A: rows in several groups, each row roughly a mix of its group's directions:
A (132 x 10):
[[  7  -3 -17   3   8 -14  -4 -22 -16   3]
 [ -7  18   3  14  -6  -8  10  16  -3  19]
 [-10 -18  10 -18   2  15   5  -5  15  -1]
 [-12 -16 -15  -6  15  14 -15   9  -1   0]
 [-10  18   8  -5  14 -13 -15   6  12  11]
 [ -4   0 -14   6  10  14   5  -6 -21  18]
 [  5   9   9   3  16  21  18 -12   4  -2]
 [ 11  -9 -20 -12  -4 -12 -15   7 -11  -5]
 [ 13  19 -16  15  -6  -6  -2  -3  -4  15]
 [ 16  -7   6   9   8   9  16  -4  14 -19]
 [-13  -1 -15 -17   5   0 -12  -6  12 -19]
 [  2  -9 -15   7   8  14  20 -16 -10   2]
 [-20  -4 -18   8  -6 -14   2  -6  16   7]
 [ 13  -3  -3   8  11   4  19   1 -24   8]
 [  4  10  10  18  -4  10   9  18   1  18]
 [ 17  10   4   6   4  26  -8   6  11  -5]
 [ -2  -8  -3  16   1  17   2  10  20  16]
 [ 11 -17  15  -9 -10 -20  -3 -10   3  -7]
 [ -5 -16   4   9 -11 -14  23   3  -1  12]
 [-22  -5   0 -10   6  -2 -18  10  -5 -17]
 [ -6   3  23  13 -11  -1 -10 -19   3   8]
 [ 16  -3 -10  -9 -16   9  -2   7  23  -1]
 [  7  -2  11  16  -5   2  -6 -27  -5 -12]
 [ 14  15 -10   3  20  -5 -15 -10   7   8]
 [ 16  -7   0  18   5   6 -11  17  -8  13]
 [-16  -8 -11  -1  12   4 -13  17 -17   1]
 [ 14   6  -2  -1 -16  -2  -3 -12 -27   3]
 [-11   8  -1   3 -24  -3  19   7 -12  -7]
 [  5  10  16 -19  17   7   2  16  -1   7]
 [ -5  -8   5 -14   7 -23   7  -3 -11  17]
 [ -7  -6   9 -20   0  -7   9  15   6 -20]
 [ 22  -3  14  19   2   9   3   5  -1 -13]
 [ 13  24  -7  -7   9 -10  -6  -1 -16  -9]
 [  6 -19  11   1   5  23   6  11   4  12]
 [ -2   8  -9   7   1  -6   3 -21  -4 -26]
 [-26  10 -13  -8   6  -8 -15   3  -6  -1]
 [-27  -4  -1 -11  12  12  11  -9   1  -3]
 [-31  -4 -11   4  15  -6   2   2   1   2]
 [ 13   4  14  14   8  18   0  19   7   6]
 [ -8  -3 -14  20 -22  -6  -5  13  -2  -2]
 [-13   2  -5   3   0  -1 -30  -7  10 -11]
 [  3 -12  11 -14 -14  -3  -5 -19 -14  -9]
 [ -5  -2  23  -3 -13   3 -13   3  -7 -20]
 [  8  14   2  18  18   9 -16  -8  -7   1]
 [ 15   0  11  10 -10  11   4   2  25   8]
 [ 22  -4   0  -5  20  -2  -6  15  -8  11]
 [  1  -2  -1  -7 -23   1   8 -27   1   4]
 [-13 -15 -20 -18  -4  -3  -2 -13  -8  -3]
 [ -3   3 -11  27  -8  -9  -6  16   8   2]
 [  6 -12   7  10  12   8  -7   7  26   7]
 [-13  -7 -12   1   8  -2  -4  25 -18   0]
 [-11  -1 -25   6  -8  -6 -20   7  -8  -1]
 [ 18  17   0  -4  -1  18  -2   1  14 -15]
 [-15  20  10   6  -3  -6  -7  17   8  11]
 [ 28 -13   6  -4   4  -1   9 -16  -1   1]
 [-21  -5   3 -11   3 -25 -11  -3  -1  -4]
 [  1   2 -10   1 -17  -8  23  -6 -18  -2]
 [-29  11 -10   2   7   2   8   6  11  -2]
 [ 13  -8  16  -7  -4  26   7  -7   6   4]
 [-20  -2 -12 -23  -1 -12   3  -4 -10  -7]
 [-16   4 -23  -2  -2  -6 -17  -2 -10  12]
 [ -5   4 -20  14 -14 -15   7  14   6  -7]
 [  7 -17  -5 -15  -6  -8  22 -13  -4  -4]
 [-12   4 -10 -18 -16   1   8 -20  -3  -6]
 [ 12 -14  -9  17   2  22   9   0   6   8]
 [ -5  13  -3 -20  -3  -9   2  -9 -18 -17]
 [  5   3   4 -17  22  11   2 -20  -3   0]
 [ 10   1   6   8   8 -12  -6  18  24  -5]
 [ 15  14   6  14 -17  13  13   5  -7  -4]
 [ 21  -8  12  -2  12 -14 -11 -15  -5   4]
 [  5  17   3  12  -6 -10  15 -12 -20  -1]
 [ -6   8   3  14 -23  11  11  11 -11  -7]
 [ 16  -9  17  16   1   0   8   3  -1  20]
 [ 27  -3   8  11   9  -1  14  -3 -13   2]
 [-11 -12  -6  -5  12 -25 -10 -12   6   2]
 [  8   1   2 -11 -17 -19   1 -21   2  -9]
 [-19   7  -6   3   4   5   3  -8 -28   5]
 [ -1  -2   4   9 -15  14  23  16  -3   9]
 [ 21  -1  20   7   7   7  10  -8 -11  10]
 [  5  -8 -16   5  15   0   6  -7 -11  24]
 [ -4 -17 -15  -5   4  -9 -11  -5 -24   3]
 [ -1  16 -10 -19   1  -5  -2  14   4 -20]
 [ -6 -18  11  -8   2   2 -12   4  19 -17]
 [ 20  11 -12  -3   1  -1  -1  16   4  21]
 [-22   5   8   4 -19  -2  -3  11  -4 -16]
 [ 14  -7  -9  22   7 -13   7   5   7  16]
 [  1  -5  -6 -17   8  11  23 -14  -2 -11]
 [ -8  -6   4  20  -1  16   7  -2  13  19]
 [ -5  -2   6 -11  -7  -8 -14  23  18  -3]
 [-18  17  -7  -8 -15  -8   2   3  -9 -16]
 [-23  -6   1  11   4 -16 -20   2   0   2]
 [  0  15 -14  20  -6 -11  -6  18   3   7]
 [ 26   3   0  -1 -16 -15 -10  -3 -10  -3]
 [ -1  -2  20   1  -5  11  10 -15  -5  22]
 [ -2   2  -3 -26 -12  11   8 -15   3 -10]
 [ 16   5  20  15  13   5   7 -14   6  -3]
 [ -2 -20   4  -9   1 -10  10  -8 -22  11]
 [  1 -21  15  10   4  10 -17   3   7  12]
 [  8  -5 -13  12  -4  11   7 -10 -26   5]
 [-11 -24  11  15   2  10   2 -13  -1  -6]
 [  6  -8  -4  15 -15  13   5   9  -2 -23]
 [  1  -6  -3  16  -2  -1   2 -24   6 -21]
 [ 15   9   6   1  12   3   9  -3 -27  11]
 [  6   4  15 -26  -1  -3   7  -2  14 -15]
 [-13  -9  -2   9   6 -10 -13   1  26  -5]
 [  0 -28  -3 -12  11  12  -5  -5 -11   4]
 [  3   0  11   5   3 -12  -7   3  24 -21]
 [  5   3  -3   6   6 -10 -28   3   5 -19]
 [-22 -13   7  -8  12   7  10 -17   0   1]
 [-16   9  22   6 -12 -14 -11  -1  -7  -7]
 [ -3  -4 -31  -2  12   0 -13   3   3  -8]
 [ 20  -4   9   0  -5  12  12  -4 -23   7]
 [  7 -18 -19  12  -7  -3 -12   7   3  16]
 [ -5   3 -10   6  -2 -12  -2  29   7  14]
 [ -4   0   7 -11   9  -7 -10  28 -14  -3]
 [  6   2  13   0  -7 -11 -19   6 -20  14]
 [  8  -2   6  -5 -19   2  22  -3 -19  -5]
 [-10   0 -12  -3  -4 -19 -26   5  -4   5]
 [ 15 -11  -9  13  11   4  10  -8  14 -17]
 [-11  -1  -4 -25  -3 -10 -14  -4 -13  11]
 [ 20  11  15  10  -5 -17  -3   5  11  -5]
 [ -4   3  -9  29  -2 -11  -4 -12  11   3]
 [-23  19   2   6  -5  -4 -19  -3   5  -3]
 [ 19  20  -3   2  10  -4  -5  -5 -20   6]
 [  4  10  22  -8   3  14   3  -7 -18  10]
 [ -2   5   7   2   1 -12   4  -8  -6  32]
 [  2  15  -7  10 -20  14   7   3  16   9]
 [ 20 -10  -1  18  -2  -5 -13  13  -4 -13]
 [  6   3   2  12   1 -11   0   8  -8  31]
 [ -3  10  12  -5 -11   4  15 -27   5   4]
 [ -6 -15 -18  21   7   0 -11   9  -5  -8]
 [  3   3   1   6  -1  -2   1  13  34  -2]]

the two rows of each list that fit no group, in list order (the others fit one group, some only roughly):
  * z_288: [ 12   6  15  17  -3 -10   7 -17 -10 -11]
  * z_125: [-14  -1  12 -12  -9 -14   9   3 -14  18]
  * z_887: [ -2  -2   1   8  -4 -26 -23  -6   1   8]
  * z_196: [ 12 -21  22   6   4   0 -11 -10  -2   1]
  * z_18: [ 11  19   1 -17   6   5  10   7 -13  16]
  * z_753: [-13  15  -5 -11   5   7   1 -12 -11  22]
  * z_607: [-11   0  -6 -10 -26  -3   5  -4  10 -17]
  * z_376: [ -6 -15  17  14  14 -10   4 -14  -3   9]
  * z_283: [ 12   8 -20  -7  14  11  -7   4 -10  15]
  * z_342: [  8  16  -5  13 -16 -20   2  13  -3   6]
  * z_584: [ 10  10 -23  16   4   9   6  -4  16   4]
  * z_153: [-18 -12   0  15   9   2   2 -11 -14  16]
  * z_589: [-16  -1   8  17  -1   3  -6   2 -23  15]
  * z_536: [-10  12  -6   1  14 -21  -6  16   5 -12]
	z_125 z_607
  * z_983: [-10   8  -4 -14  -1   4 -17 -11 -20  14]
  * z_361: [-12   0 -26 -11  -1  14  -5   7 -14   4]
  * z_610: [ 14   2   7 -11  23  13  13   5   6  -8]
  * z_740: [ -2  20 -18   7   5 -20  -5 -11   5  -5]
  * z_899: [  5  -6 -18  11  14  19  -4 -16  -1   7]
  * z_925: [-15  13   3   8  -7  15  13 -19  -5   9]
  * z_371: [  5  14   9  15  -3  -1   9 -12 -18  17]
  * z_134: [ -3   4 -10  24  -9   9  -1   7  -2  22]
  * z_401: [  0  12  19  -1 -22  -2  -2 -12  -7 -13]
  * z_334: [-14  -8 -22  -8   1  14  -9   6  14   8]
  * z_340: [  5  10  18 -10 -16  -3   1 -10  22  -4]
  * z_857: [ -2   6  -3 -26  -4   7   6   1  15 -18]
  * z_421: [  8  -2   4 -24  -5  10  21   3 -12   2]
  * z_187: [ -7  18  -8 -21 -11   3  -1   4 -19   1]
  * z_10: [ 11  -3  11   5  15  -1   5 -19 -13 -18]
	z_401 z_187
  * z_648: [-12  -9 -26  -2  -8 -18  -4  -9   2   1]
  * z_678: [ -4  -1 -21  11  12  -6   3 -18  16  -6]
  * z_700: [-14  -5  -3 -15  -4  26  11  -8   7   3]
  * z_161: [ 19  14  10  10 -17  -2  -7   2  -7  15]
  * z_457: [-14 -14  16  -7   4  14  -4  17  -2  12]
  * z_27: [  5   6  -9  26  -5 -12 -18   6  -1  -4]
  * z_558: [ -2 -13   8  20 -12  -9   8   3 -16  13]
  * z_391: [-12  -2 -22 -22  -7   8   2  -8  -9  -5]
  * z_806: [-18  -3  -9  17   1   8  25   2   4   1]
  * z_461: [  1  -2 -20  17 -11 -18  -8  -1 -10  10]
  * z_862: [28 -9 -6  5  6  7  7 -1 14 11]
	z_161 z_806
  * z_656: [ -1  -8  11  -6 -15  23  14  10   2 -11]
  * z_77: [-18  -5   5  -3  -4  -7 -22  -7  -5  20]
  * z_103: [ 11  -7  26  -1  -1   0   3 -21  -9   3]
  * z_955: [ -8 -17  -9  -4  13  -2 -17  18   4  11]
  * z_111: [  1  13 -11 -14  12 -20 -10 -13  -6   3]
  * z_679: [  8  -1   6  13  12  -3 -29  -8  -6   3]
  * z_290: [ 11   7  18  -1   8  -5 -19 -11  -7 -15]
  * z_82: [ -2 -21  -6   2 -13  -9   2 -19  11  12]
  * z_485: [  9 -25  -3  -7  15  13   6  -1  13   8]
  * z_156: [  4  -9  31 -12   4  -4   5   8  -7  -3]
  * z_61: [-22   6 -13 -10  14  -6   0  12  -7 -13]
  * z_989: [  5 -16   6 -13  -1   7   8  10  25  -6]
  * z_659: [ 17  20 -15   3  12  12  -8  -8  -4   3]
	z_77 z_955
  * z_627: [  0  22  -4   5  -2  -3 -16  -1 -11  21]
  * z_593: [ 19  15  -6   4  -6  12   7 -17  -8  12]
  * z_897: [ 19   6  -7  18 -14   2  10 -12   2 -14]
  * z_937: [-12 -16  -3  -7  -8  -3   6 -28   1   6]
  * z_727: [  9  -2 -21   8  14  -5  -7 -14  17  -3]
  * z_749: [15  1 30 12  7  3  1 -6 -3  5]
  * z_319: [  7  -6 -13   3   9 -10 -18 -22  -8  -5]
  * z_29: [  4   1   1   6  22  10   8 -24  10  -4]
  * z_96: [  1  -5 -11 -20   3  14   0  -2  18 -17]
  * z_160: [  7  -9 -13  16  -8 -18 -10   5  14  10]
  * z_426: [-24   6  -9  -2  -4 -13   9  -9  18  -5]
  * z_262: [-18 -18  -7  -9  -9  -9 -15   7  -3  12]
	z_593 z_262
  * z_762: [ 12  20  -8  -1 -25  -5  -2   4   9  -3]
  * z_871: [-10  -4  16   9  13  15   7   5  20   6]
  * z_903: [  2  -4 -10  -6   3 -24  -7 -22  -3 -11]
  * z_574: [ 14  -5   8  -7  -4 -12   2  -7  28  -8]
  * z_264: [  5  23 -14   6  17   3   0  14 -11   1]
  * z_76: [ 17   1   7 -25  15  -5  -4 -13  -1   2]
  * z_890: [-14   1  -2 -26 -10  -3 -16   9  -9  -4]
  * z_202: [ 21  10   3   5 -11 -18  -5  -6 -17  -3]
  * z_100: [ -8   0   0   7  -8 -18   0  16   2 -25]
  * z_858: [ -9  11   7 -13  12  -4 -23  -9  -9  12]
  * z_41: [  3   5  -5 -23  12  -7   7 -11 -16 -13]
  * z_716: [-10 -10   3 -16   6  21   2  -4  -2  20]
  * z_913: [-11  -1   0 -14 -19  -5 -15  19 -11  -3]
  * z_439: [ 13   3 -13 -11  15  14 -17   7   1  12]
  * z_948: [  7  -3  -2   2  21   6  -6 -21  10 -15]
	z_264 z_41
  * z_183: [-15  -4  -5  27  -6  -8   3  -1 -17  -5]
  * z_694: [  3  -5 -19  14   8  24  -5   3   8   8]
  * z_263: [-21  -7  10 -20   8 -10 -11   8   1   2]
  * z_446: [ 2  2 -3 -8 13 -1  5 25 22 -2]
  * z_763: [-14   0   3   9 -24  -4  -6   0  12 -18]
  * z_406: [-18 -15  13 -10  -9 -17  -1  -3   0 -14]
  * z_816: [-10  -8  26  -7  -2 -12 -12   8  -9   0]
  * z_490: [ -1  13 -20  -7   8 -13  -5   6 -10  19]
  * z_701: [  0  10 -24   5  -6  -8  10  18  -6  10]
  * z_219: [  1   4   9   9  -4   8  13  18  15 -20]
  * z_699: [  5  12 -21  16   1   2  11 -14 -13   3]
  * z_265: [ -5  -7   7   0  -1  16  20 -11 -16 -14]
  * z_958: [-12  14 -17  12 -14  -4   7   5  17   5]
	z_490 z_265
  * z_755: [  3  15  -1 -10 -10 -11 -23   5  -7  14]
  * z_852: [  9  -4  16  11 -15  16  14  13   7  -3]
  * z_356: [ -5  -3   7  -6 -20   5  14  22  -6  11]
  * z_690: [-13  -3   4 -11  -1  23  13 -17  -7   3]
  * z_493: [  6 -10   4   4  13 -23 -10 -17  -3  11]
  * z_48: [-14  -2  10  -2  -1  15  14   5  13  21]
  * z_579: [-12  16  -1  -9   2   6 -14  25  -1  -5]
  * z_473: [-19  15   3 -17   3  15  -3 -14  -8   1]
  * z_952: [-17  18 -11  -6   5 -17  -8   4  14  -4]
  * z_373: [  3  -6   8   0  -5  -9 -14 -17 -21 -15]
  * z_748: [  1  10   8  18  -3 -22  -1  -4 -18   3]
	z_755 z_48
